128 stands for zero in the data rows.
Here are some points:
[139 134 165 182  37  75  82 157]
[162 146 114 135 181 185 137 121]
[132 109 116  86 201 184 164  95]
[146 133 104 140 152 175 123  92]
[ 52 135 143 137 198 152 159 118]
[111 124 111  87 112 186 134 126]
[173 109 120 187  71 131  85 147]
[ 95 123 135  81 152 129 149 160]
[ 99 115 146 115 117 122 105 109]
[117 126 120  95 212 185 159  82]
[131 116 112  79 212 186 166 101]
[141 102 108 154 188 155 155 101]
[138 129 129 126 110 116 119 157]
[118 161 142 118 125  40 158 156]
[113 125 156 138 138 159 112 126]
[201 131 105 139 160 145 117 130]
[112 129 156 139 138 157 111 126]
[152 131 119 128 112  94 126 182]
[185 136 121 187  65 134  72 133]
[129 131 140 196  70 144 103 153]
[149 126 121 131 112 101 126 180]
[ 85 121 110 125 135 174 134 126]
Then 10 other points, each followed by its number:
[118 115  97 158 152 142 168 118] 0
[106  77 136 129  57 106  87  98] 1
[126 124 131  94 211 179 148 110] 2
[142 129 131 216  51 139  88 147] 3
[138 122 168 177  50  93  80 157] 4
[164 144 113 130 180 177 138 123] 5
[ 76 137 140 156 175 164 167  67] 6
[125 149 134  99 120  62 154 133] 7
[112 113 122  99 209 186 169  97] 8
[175 129  89  70 179 108 145 157] 9
Which three of these numbered points are nearest to each point below, ignoring the 3 directions in which the first points spread most? Their numbers follow each, nearest first.
[ 95 136 177 138 126 174 121 135] > 2 5 4
[114  74 133 157  50  96  81 105] > 1 7 4
[ 96 165 136  67 207 178 154 134] > 5 2 9
[ 41 144 165 153 213 157 170 119] > 6 3 5
[ 68 131 149 110 177 150 155 132] > 5 8 2
Here are 10 other points, each followed by its number:
[127  81 118 138  63 125  75  91] 0
[169 116  89  97 185 165 151 131] 1
[142 124 128 103 128 178  79  62] 2
[130 150 130 102 124  62 156 133] 3
[165 113 137 183  49 113  80 149] 4
[117 139 135  95 101 134 110 121] 5
[132 134 131  97 126 129 120 160] 6
[198 129 103 149 153 141 116 129] 7
[137 148 152  74 119  80 136 157] 8
[147 140 105 149 150 190 123  90] 9
Which three of these numbered points are nearest to each point below, ignoring the 3 directions in which the first points spread most? Their numbers follow each, nearest first.
[120 150 156  89 112  42 122 132] > 2 3 8
[140 155 117  61 148 157 171 136] > 5 8 6
[107  91 133 152  61 132  81  77] > 0 3 2
[125 146 136  95 122  64 156 133] > 3 9 4
[198 134 104 164 147 149 109 132] > 7 9 4
